In the data rows, 128 means zero.
Here is a table of points, one per row:
[116 107 119 134 112 126 150 119 131 052 146 131 143 167 095 078 164 122 099 048 110 127 201 136 117 161 148 127 139 090 130 154]
[120 174 145 116 123 136 080 032 090 182 112 105 110 101 163 083 144 183 138 120 139 087 155 168 121 103 160 162 152 180 122 113]
[138 111 103 155 145 116 133 127 068 078 133 132 150 075 143 086 110 137 118 143 218 052 133 157 147 198 131 033 115 134 145 129]
[154 127 175 165 160 132 172 107 154 119 145 113 161 000 122 224 073 088 104 148 211 128 048 138 160 189 110 142 100 090 122 094]
[047 093 167 117 153 167 047 105 147 093 204 166 117 191 079 114 133 094 142 122 093 096 145 104 129 138 138 136 208 075 186 204]
[110 160 162 204 156 126 001 118 187 133 131 071 112 133 140 176 184 152 116 076 084 134 144 204 174 187 092 121 147 102 135 106]
[113 125 149 011 077 131 151 195 144 139 066 135 182 093 153 160 098 159 071 114 110 130 136 111 159 120 146 124 139 145 074 163]
[032 108 077 081 070 153 138 130 113 182 205 150 153 086 149 118 125 132 161 177 141 100 175 073 076 174 091 089 053 094 151 104]
[177 095 153 035 111 139 108 174 110 137 107 160 119 091 211 134 063 112 099 123 118 145 106 114 099 169 104 145 097 173 072 156]
[083 170 255 080 144 078 154 086 128 125 034 213 112 164 139 065 087 166 172 099 081 122 138 137 118 140 086 140 181 058 134 155]
[168 078 089 162 087 143 115 139 127 089 213 094 179 146 155 156 142 095 090 153 044 134 145 124 044 134 084 141 089 122 046 152]
[121 147 069 069 183 132 178 097 126 202 170 193 093 100 080 119 127 169 229 131 051 169 124 055 036 063 154 121 122 143 124 153]
[242 136 090 154 131 092 132 150 090 120 107 146 116 126 144 113 177 126 076 131 166 164 103 166 175 135 153 150 057 134 136 160]
[095 140 179 142 139 114 154 128 132 154 149 092 060 167 129 188 110 120 111 073 117 118 168 221 133 131 164 179 169 154 155 048]
[032 160 118 102 132 086 128 120 113 068 071 136 093 150 178 107 085 111 162 126 108 134 136 084 237 075 178 119 163 105 094 139]
[159 134 105 099 000 128 165 009 095 144 119 137 111 145 103 158 041 149 122 164 089 157 158 150 134 131 148 059 119 163 096 113]
[081 104 145 142 161 091 143 119 174 128 138 056 097 198 131 157 199 162 119 025 101 122 133 164 140 114 129 139 170 095 231 091]
[111 135 151 157 161 076 061 129 106 079 196 131 130 210 061 148 199 114 107 155 149 192 135 101 136 251 104 129 139 142 082 187]
[113 140 175 111 110 132 156 156 122 119 102 212 169 105 169 148 149 182 112 127 134 147 171 106 166 096 151 040 161 194 100 120]
[178 110 141 104 090 074 021 150 078 115 159 139 189 154 117 121 163 092 104 152 177 099 106 153 119 129 149 105 119 107 159 120]
[165 097 103 148 102 119 108 124 083 166 074 153 214 188 122 100 158 079 114 107 151 095 124 134 165 095 182 150 118 135 131 100]
[076 117 147 216 150 120 125 047 190 187 090 095 110 202 153 109 129 099 108 092 109 119 078 241 087 100 139 140 136 142 130 129]
[113 169 108 084 134 110 120 180 166 056 065 197 066 255 168 115 100 128 081 150 141 173 121 112 127 149 112 149 121 111 131 060]
[130 112 134 172 162 073 062 119 099 164 107 121 233 081 141 122 138 093 126 174 138 091 157 138 131 126 114 028 093 120 131 124]
[127 085 085 112 172 255 135 096 185 106 091 136 087 165 139 146 159 089 154 187 097 075 134 112 089 120 131 121 161 144 116 177]
[173 120 124 119 076 181 119 137 088 130 126 054 100 135 159 177 038 096 152 112 112 223 105 119 152 057 179 106 115 129 178 165]
[133 155 062 174 141 110 187 111 116 124 076 101 192 143 132 171 154 091 120 145 182 133 154 114 077 128 119 177 184 110 136 116]
[049 192 186 116 064 171 092 150 154 101 085 196 174 120 156 111 152 092 214 011 153 156 135 126 160 111 092 116 097 133 110 132]
[168 053 113 122 122 140 158 139 124 177 125 227 104 109 090 041 062 145 122 143 126 070 108 159 206 101 231 136 213 234 153 155]
[128 089 132 123 129 124 162 200 076 219 148 173 125 168 060 166 139 180 080 199 162 131 114 187 168 071 165 148 134 109 090 151]
[154 206 144 142 080 181 168 123 086 136 206 145 126 168 152 149 097 154 076 069 096 112 103 023 106 144 161 104 081 092 147 124]
[189 143 147 136 109 124 151 110 089 166 107 107 146 162 142 136 107 160 154 108 082 193 159 086 177 104 217 064 159 082 156 118]
[073 190 107 126 064 117 099 141 127 078 106 153 132 111 203 147 069 129 165 149 083 091 106 109 165 128 160 142 069 178 041 145]
[151 097 113 106 120 140 120 058 099 101 128 174 124 096 082 073 177 048 084 098 085 136 172 098 133 107 160 147 172 143 101 132]
[143 067 045 146 108 115 097 171 117 176 128 155 087 099 114 104 065 167 132 133 169 023 119 121 174 067 095 128 146 140 135 197]
[174 143 125 171 140 124 077 153 120 110 144 117 125 149 022 121 137 120 111 066 148 191 159 145 050 109 155 112 144 088 049 184]
[124 255 166 068 131 106 149 149 138 050 124 152 084 198 199 110 174 108 172 150 152 125 090 174 136 122 136 156 093 095 086 152]
[165 155 194 080 074 086 138 191 148 154 090 132 132 101 125 074 086 180 142 147 099 074 227 095 143 072 206 163 151 171 089 137]
[089 126 121 106 112 119 170 132 164 096 248 122 142 086 162 140 124 181 109 140 157 143 124 079 110 174 117 066 075 161 161 118]
[114 098 129 159 181 148 093 132 085 242 131 136 106 152 194 143 000 119 098 151 150 101 114 155 141 126 146 166 036 150 083 111]
[124 105 168 104 074 125 038 090 116 153 140 134 154 138 206 164 156 143 102 116 111 087 156 176 091 135 126 190 136 170 151 061]
[163 193 147 076 162 115 108 159 255 090 132 121 124 137 158 181 059 080 150 146 136 199 126 157 147 126 195 147 103 145 038 140]
[142 219 129 147 130 048 136 102 160 144 102 148 124 130 056 152 139 083 072 079 203 126 139 095 024 113 104 148 136 069 165 128]
[144 134 152 112 219 122 133 151 121 119 174 214 132 139 073 129 161 182 060 214 121 134 088 151 122 063 104 007 132 107 172 110]
[154 126 097 120 110 145 134 139 123 165 100 046 133 185 080 133 072 144 193 131 130 195 126 118 133 141 204 092 096 121 160 149]
[105 144 171 073 117 177 124 189 124 092 070 137 102 044 122 100 127 172 093 139 119 142 121 055 122 056 141 129 129 128 100 132]
[151 104 119 151 115 131 111 152 144 035 173 101 142 143 100 105 125 084 105 081 088 076 216 110 117 161 133 106 141 132 079 128]
[101 136 161 108 087 138 204 044 094 105 126 074 133 170 081 087 123 147 101 078 156 183 140 098 137 166 114 096 163 103 103 088]
[148 105 118 125 161 177 143 163 207 150 153 139 040 123 123 185 180 052 082 153 061 147 108 153 139 143 097 074 113 073 112 227]
[123 147 181 176 119 168 118 153 178 128 077 138 123 121 163 090 106 147 154 132 149 139 252 019 207 123 062 143 107 189 089 148]
[126 133 085 124 134 075 134 119 174 139 121 105 130 078 148 145 125 143 118 177 211 151 064 133 126 179 126 136 167 004 113 115]
[085 123 101 133 068 161 145 127 125 129 153 079 187 077 146 092 178 079 058 140 085 100 140 120 059 113 128 177 141 141 118 194]
[173 163 183 114 157 160 158 102 061 164 125 087 143 170 129 106 109 138 156 084 140 237 135 099 145 219 183 121 175 095 112 125]
[124 116 107 113 208 083 141 090 223 141 099 088 050 121 101 121 151 147 120 042 114 115 097 159 078 092 176 157 105 163 200 140]
[126 106 108 148 141 200 098 119 157 114 110 149 093 116 104 105 157 097 157 157 044 066 148 059 139 118 220 165 170 101 121 204]
[093 192 109 189 134 096 144 141 107 110 091 090 124 082 037 149 155 116 142 156 108 128 035 071 032 213 101 135 213 141 171 096]
[134 125 148 140 162 158 087 143 110 166 165 097 083 110 166 116 159 217 090 159 142 117 127 120 104 115 094 116 063 100 044 000]
[163 097 129 077 154 103 167 135 060 129 110 157 204 158 097 127 150 155 080 139 098 034 126 150 193 150 074 061 110 177 126 120]
[070 172 127 173 148 225 128 141 137 117 180 097 255 139 084 086 202 175 125 069 112 097 130 133 120 142 095 140 155 103 074 183]
[154 099 115 118 136 160 094 158 137 156 131 152 139 091 107 039 165 128 150 148 139 068 138 149 164 163 077 088 144 194 178 114]
[164 130 157 095 209 156 021 114 111 154 061 053 107 164 144 141 048 159 075 135 193 131 142 154 101 139 117 123 101 141 168 120]
[094 132 144 198 147 154 174 112 102 076 083 133 189 062 120 115 094 114 164 161 162 126 148 134 109 132 111 177 124 085 195 094]
[155 176 077 123 134 087 152 132 133 137 151 111 100 103 160 118 157 065 146 140 164 166 130 100 108 128 084 169 255 107 161 096]
[206 110 084 115 152 115 137 143 012 135 101 163 155 178 153 130 132 108 102 145 133 088 146 150 136 076 162 168 079 124 157 131]
[006 167 112 077 080 051 106 161 118 043 091 138 134 111 130 141 105 099 191 101 074 136 179 146 133 175 111 103 064 168 089 105]
[134 094 079 143 098 181 130 130 149 116 095 117 068 133 101 032 154 093 137 127 063 126 110 166 132 093 100 099 137 140 097 201]
[202 123 077 120 121 082 138 136 131 053 178 087 111 136 076 196 114 047 205 060 127 117 051 151 162 014 073 192 172 175 076 094]
[165 098 138 097 137 103 156 171 157 154 143 076 144 156 175 124 154 126 236 133 109 149 104 061 124 151 090 106 111 111 204 151]
[158 140 111 111 120 140 074 048 094 131 099 114 101 058 182 118 123 240 115 105 089 096 142 167 150 143 151 142 093 148 131 115]
[172 038 123 107 158 120 118 178 104 131 145 153 147 096 122 105 146 157 117 080 206 112 135 156 138 112 132 115 115 124 104 156]
[144 190 106 110 122 165 184 190 209 222 166 097 096 122 054 120 132 158 111 080 165 145 107 086 131 128 113 153 132 146 174 142]
[116 175 202 126 077 193 074 122 211 078 063 106 136 127 150 128 093 100 130 144 167 124 141 074 157 139 122 116 056 148 121 154]
[172 143 105 089 137 065 177 113 196 085 154 149 148 217 026 165 127 201 115 141 114 160 043 167 097 163 077 179 178 092 184 035]
[121 096 138 138 128 069 151 070 161 120 145 127 167 028 147 191 113 060 129 199 124 162 086 133 170 177 086 181 094 069 159 125]
[071 105 122 248 139 127 082 149 165 123 109 043 071 158 170 164 190 135 123 086 119 142 101 161 110 157 164 108 114 131 151 055]
[180 145 134 152 090 072 127 199 066 129 199 104 142 150 141 103 157 096 058 233 159 080 102 178 124 153 141 109 055 097 101 120]
[128 141 082 138 169 067 193 126 140 185 095 087 091 119 144 160 116 089 095 154 233 145 120 095 108 059 114 173 150 104 099 181]
[106 039 116 182 165 077 165 024 122 114 157 079 050 125 196 160 135 166 174 122 029 051 108 149 105 095 120 144 117 150 080 127]
[111 144 087 127 135 122 132 095 087 144 088 134 214 072 139 102 098 146 150 114 129 120 131 138 138 146 055 165 192 077 162 122]
[143 068 125 092 165 129 120 244 079 150 141 191 108 120 088 167 155 146 106 147 116 104 071 152 144 120 135 042 153 148 109 112]
[106 076 136 093 074 181 182 143 106 127 133 086 095 108 126 140 132 149 255 151 143 107 124 126 095 129 138 112 134 164 143 126]
[127 150 206 115 167 118 160 167 106 136 183 074 114 135 123 079 166 064 128 156 149 221 103 087 090 129 080 103 103 144 145 126]
Along one direction, these points spread out more than along any other. How far along it is each point below, from 0 to 99? 50 is the average, and the first point above lies past it. One standard deviation of the points above along it is 16.
[019 111 131 115 249 130 149 121 112 116 176 085 088 146 152 147 131 114 088 127 054 169 104 197 072 139 117 148 128 162 191 118] -> 73
[108 070 170 167 114 107 052 087 087 164 070 135 099 104 120 123 141 239 144 101 155 105 129 076 199 079 117 195 118 192 173 150] -> 34
[158 120 142 131 087 109 156 115 136 202 180 150 105 147 122 130 119 108 187 145 096 154 116 104 118 110 097 074 088 164 116 127] -> 45
[120 154 019 132 182 094 162 080 196 157 123 078 099 115 070 148 081 027 159 094 150 125 077 108 200 122 100 202 114 092 144 080] -> 75
[115 101 156 102 094 174 150 086 099 170 136 128 098 125 093 121 110 123 169 153 124 188 138 124 223 104 077 071 129 115 234 164] -> 45
[133 104 042 133 087 179 158 089 135 110 159 158 118 087 123 107 178 061 137 100 102 133 202 162 137 141 209 168 098 118 078 154] -> 42
[152 068 164 140 129 135 103 202 113 112 131 178 124 147 094 161 153 160 070 205 155 165 072 143 142 115 211 138 074 102 121 113] -> 45
[092 126 158 088 112 155 096 164 217 107 121 149 240 116 168 021 125 179 146 118 133 141 115 063 111 067 104 095 160 206 124 117] -> 31
[110 133 070 214 111 108 132 137 127 107 136 203 118 068 199 162 097 127 117 141 173 130 132 132 058 208 036 135 142 102 136 122] -> 62
[148 066 232 127 157 157 084 102 138 193 072 140 099 141 143 160 148 130 104 143 172 116 080 131 115 132 134 071 087 109 118 057] -> 50
[111 151 086 168 136 076 222 081 102 076 098 160 150 087 122 216 099 142 191 199 102 115 173 192 102 102 053 184 162 118 178 075] -> 63
[134 161 114 147 105 217 117 129 110 066 201 101 147 125 103 141 205 148 141 102 152 121 217 143 109 134 123 167 126 178 125 161] -> 53
[145 144 101 212 130 123 164 131 120 096 145 164 160 101 129 107 095 133 151 143 125 142 110 136 091 169 110 180 153 087 141 059] -> 65
